[[120 138 126 148]
 [127 153 128 135]
 [124 140 127 146]
 [108 128 124 137]
 [126 142 127 147]
 [115 138 125 136]
 [125 155 127 136]
 [121 151 128 129]]
->
[[121 125 115 126 108 124 127 120]
 [151 155 138 142 128 140 153 138]
 [128 127 125 127 124 127 128 126]
 [129 136 136 147 137 146 135 148]]

[[104 125 131]
 [105 125 140]
 [105 123 127]]
->
[[105 105 104]
 [123 125 125]
 [127 140 131]]

[[134 142 124 117 123 114 125 133 124 124 115 133 124 115 117 121]
 [123 114 124 142 123 141 121 136 123 124 142 134 124 141 143 130]
 [121 103 125 150 127 152 126 129 124 125 154 131 126 154 154 134]]
->
[[121 123 134]
 [103 114 142]
 [125 124 124]
 [150 142 117]
 [127 123 123]
 [152 141 114]
 [126 121 125]
 [129 136 133]
 [124 123 124]
 [125 124 124]
 [154 142 115]
 [131 134 133]
 [126 124 124]
 [154 141 115]
 [154 143 117]
 [134 130 121]]

[[115 139 120 140 119 138 129 131]
 [131 134 116 129 132 126 117 113]
 [117 150 113 133 125 116 122 123]
 [132 133 121 127 134 124 122 124]
 [124 129 115 128 123 135 136 121]
 [128 130 120 131 126 129 135 132]
 [146 114 138 121 140 133 124 118]]
->
[[146 128 124 132 117 131 115]
 [114 130 129 133 150 134 139]
 [138 120 115 121 113 116 120]
 [121 131 128 127 133 129 140]
 [140 126 123 134 125 132 119]
 [133 129 135 124 116 126 138]
 [124 135 136 122 122 117 129]
 [118 132 121 124 123 113 131]]

[[126 143 124 115 113 137 130 125 145 133 139 133 134 131 123 132]
 [123 132 131 124 139 127 125 131 131 125 135 121 131 128 129 119]
 [134 115 137 133 150 110 120 147 116 119 134 113 120 114 140 117]]
->
[[134 123 126]
 [115 132 143]
 [137 131 124]
 [133 124 115]
 [150 139 113]
 [110 127 137]
 [120 125 130]
 [147 131 125]
 [116 131 145]
 [119 125 133]
 [134 135 139]
 [113 121 133]
 [120 131 134]
 [114 128 131]
 [140 129 123]
 [117 119 132]]

[[131 123 130 129 133 126 117 131]
 [134 147 124 130 104 131 111 130]]
->
[[134 131]
 [147 123]
 [124 130]
 [130 129]
 [104 133]
 [131 126]
 [111 117]
 [130 131]]

[[107 143 146 141 146 125  99]
 [145 116 141 144 114 146 141]
 [104 131 104 103 136 103 101]
 [109 141 144 139 144 125 103]
 [118 130 120 119 132 118 116]
 [126 132 141 141 132 135 123]
 [113 136 133 129 138 121 110]
 [109 141 142 137 143 123 103]
 [126 133 143 142 133 136 123]
 [148 112 136 141 110 146 145]
 [109 139 136 131 142 120 104]
 [135 126 142 143 125 141 132]]
->
[[135 109 148 126 109 113 126 118 109 104 145 107]
 [126 139 112 133 141 136 132 130 141 131 116 143]
 [142 136 136 143 142 133 141 120 144 104 141 146]
 [143 131 141 142 137 129 141 119 139 103 144 141]
 [125 142 110 133 143 138 132 132 144 136 114 146]
 [141 120 146 136 123 121 135 118 125 103 146 125]
 [132 104 145 123 103 110 123 116 103 101 141  99]]
---
[[125 123 111 114 125]
 [129 118 105 109 119]
 [144 115 133 136 113]
 [147 111 127 132 109]
 [134 124 133 134 124]]
->
[[123 111]
 [118 105]]

[[143 129 131 155]
 [128 134 158 138]
 [158 137 128 135]
 [145 153 130 129]]
->
[[129 131]
 [134 158]]

[[150 131 123 140 143]
 [112 123 116 120 129]]
->
[[131 123]
 [123 116]]

[[127 107 107 126]
 [121 145 145 125]]
->
[[107 107]
 [145 145]]

[[130 116 116]
 [129 127 107]
 [124 125 140]]
->
[[116 116]
 [127 107]]

[[113 113 128 117 120]
 [106 108 123 117 126]
 [ 99 102 123 112 123]
 [115 117 121 124 131]]
->
[[113 128]
 [108 123]]
---
[[136 127 125 143 120 125 120 110 116 139 134]
 [132 116 135 129 136 136 121 132 138 138 133]
 [144 114 120 142 130 140 112 115 137 118 135]
 [144 127 122 126 113 138 152 128 137 131 122]]
->
[[139 134 136 127 125 143 120 125 120 110 116]
 [138 133 132 116 135 129 136 136 121 132 138]
 [118 135 144 114 120 142 130 140 112 115 137]
 [131 122 144 127 122 126 113 138 152 128 137]]

[[131 115 103 119 116 121 127]
 [145 115 128 152 132 126 127]
 [134 115 106 122 116 121 127]
 [109 128 141 125 113 123 115]
 [145 112 128 152 135 128 127]
 [109 141 128 130 150 130 135]
 [109 151 131 130 135 140 120]
 [131 134 138 130 144 135 152]
 [141 112 135 138 144 141 132]]
->
[[121 127 131 115 103 119 116]
 [126 127 145 115 128 152 132]
 [121 127 134 115 106 122 116]
 [123 115 109 128 141 125 113]
 [128 127 145 112 128 152 135]
 [130 135 109 141 128 130 150]
 [140 120 109 151 131 130 135]
 [135 152 131 134 138 130 144]
 [141 132 141 112 135 138 144]]

[[141 139 137]
 [138 138 136]
 [122 141 131]
 [106 114 114]
 [141 121 131]
 [109 121 118]
 [125 143 132]
 [144 140 139]]
->
[[139 137 141]
 [138 136 138]
 [141 131 122]
 [114 114 106]
 [121 131 141]
 [121 118 109]
 [143 132 125]
 [140 139 144]]

[[135 143 117 120]
 [114 132 132 134]
 [120 121 139 146]
 [131 145 122 114]
 [133 128 136  99]
 [145 145 136 150]]
->
[[117 120 135 143]
 [132 134 114 132]
 [139 146 120 121]
 [122 114 131 145]
 [136  99 133 128]
 [136 150 145 145]]

[[120 103 130 126 112 129 125 128 121 127 118]
 [130 140 132 131 135 128 140 123 128 127 132]]
->
[[127 118 120 103 130 126 112 129 125 128 121]
 [127 132 130 140 132 131 135 128 140 123 128]]

[[116 138 133 131 139]
 [154 109 128 132 106]
 [116 141 141 138 142]
 [126 138 156 153 138]
 [136 130 152 151 128]
 [111 143 137 133 145]
 [148 115 134 137 113]]
->
[[131 139 116 138 133]
 [132 106 154 109 128]
 [138 142 116 141 141]
 [153 138 126 138 156]
 [151 128 136 130 152]
 [133 145 111 143 137]
 [137 113 148 115 134]]
---
[[133 105 116 109 118 112 123 116 127 128 120 114 139 135 143]
 [134 118 131 106 114 144 126 131 124 156 132 115 148 135 121]]
->
[[143 121]
 [135 135]
 [139 148]
 [114 115]
 [120 132]
 [128 156]
 [127 124]
 [116 131]
 [123 126]
 [112 144]
 [118 114]
 [109 106]
 [116 131]
 [105 118]
 [133 134]]

[[106 113 146 154]
 [126 103 147 133]
 [101 149 109 151]
 [134 113 153 118]
 [112 109 154 148]
 [106 113 153 156]
 [138 112 152 117]]
->
[[154 133 151 118 148 156 117]
 [146 147 109 153 154 153 152]
 [113 103 149 113 109 113 112]
 [106 126 101 134 112 106 138]]

[[133 131 127 134 135]
 [124 126 125 115 117]
 [134 111 133 121 118]
 [126 124 126 118 119]
 [139 111 137 132 128]
 [117 140 109 106 111]
 [133 113 132 120 119]
 [139 121 134 137 136]
 [132 139 120 135 137]
 [122 138 116 119 122]]
->
[[135 117 118 119 128 111 119 136 137 122]
 [134 115 121 118 132 106 120 137 135 119]
 [127 125 133 126 137 109 132 134 120 116]
 [131 126 111 124 111 140 113 121 139 138]
 [133 124 134 126 139 117 133 139 132 122]]

[[140 117 149]
 [133 130 150]
 [129 124 142]
 [124 123 120]
 [124 103 118]
 [121 143 139]
 [123 134 106]
 [133 123 140]
 [118 127 135]]
->
[[149 150 142 120 118 139 106 140 135]
 [117 130 124 123 103 143 134 123 127]
 [140 133 129 124 124 121 123 133 118]]

[[126 119 130 139 137 112 145 106]
 [129 131 125 126 124 122 128 129]
 [130 134 127 119 121 146 112 148]
 [125 117 133 139 140 122 142 109]
 [126 119 134 135 139 140 131 123]
 [126 119 133 136 139 132 135 118]
 [132 143 117 115 110 112 119 140]
 [128 126 132 127 131 145 122 135]
 [128 127 127 131 129 116 135 119]
 [128 130 123 131 125 101 140 114]]
->
[[106 129 148 109 123 118 140 135 119 114]
 [145 128 112 142 131 135 119 122 135 140]
 [112 122 146 122 140 132 112 145 116 101]
 [137 124 121 140 139 139 110 131 129 125]
 [139 126 119 139 135 136 115 127 131 131]
 [130 125 127 133 134 133 117 132 127 123]
 [119 131 134 117 119 119 143 126 127 130]
 [126 129 130 125 126 126 132 128 128 128]]

[[108 116 155 115]
 [142 149 139 114]
 [145 135 115 154]
 [124 126 120 120]
 [103 155 134 127]
 [151 119 118 141]]
->
[[115 114 154 120 127 141]
 [155 139 115 120 134 118]
 [116 149 135 126 155 119]
 [108 142 145 124 103 151]]

[[108 137 106 122 147 146 132 151 126 125 123]
 [114 131 111 121 136 153 137 139 133 129 108]
 [115 126 111 122 133 151 143 136 133 134 103]
 [110 124 106 126 139 142 149 141 127 139 107]
 [108 121 112 122 141 139 144 146 123 137 115]
 [110 131 112 118 143 146 132 148 126 127 121]
 [108 121 112 122 141 139 143 146 123 137 115]]
->
[[123 108 103 107 115 121 115]
 [125 129 134 139 137 127 137]
 [126 133 133 127 123 126 123]
 [151 139 136 141 146 148 146]
 [132 137 143 149 144 132 143]
 [146 153 151 142 139 146 139]
 [147 136 133 139 141 143 141]
 [122 121 122 126 122 118 122]
 [106 111 111 106 112 112 112]
 [137 131 126 124 121 131 121]
 [108 114 115 110 108 110 108]]

[[145 118 115 123 121 115 139]
 [118 138 141 137 137 141 120]
 [122 135 138 114 127 138 152]
 [119 138 141 120 131 141 144]]
->
[[139 120 152 144]
 [115 141 138 141]
 [121 137 127 131]
 [123 137 114 120]
 [115 141 138 141]
 [118 138 135 138]
 [145 118 122 119]]

[[145 121 146 140 120 123 137 139 138 135 139 120 124 118 126 120]
 [130 134 131 106 122 146 112 105 124 120 107 128 144 125 146 124]
 [131 121 131 138 122 110 137 138 134 134 139 121 111 119 114 120]
 [147 121 150 131 109 125 133 131 137 135 129 104 125 104 128 102]]
->
[[120 124 120 102]
 [126 146 114 128]
 [118 125 119 104]
 [124 144 111 125]
 [120 128 121 104]
 [139 107 139 129]
 [135 120 134 135]
 [138 124 134 137]
 [139 105 138 131]
 [137 112 137 133]
 [123 146 110 125]
 [120 122 122 109]
 [140 106 138 131]
 [146 131 131 150]
 [121 134 121 121]
 [145 130 131 147]]
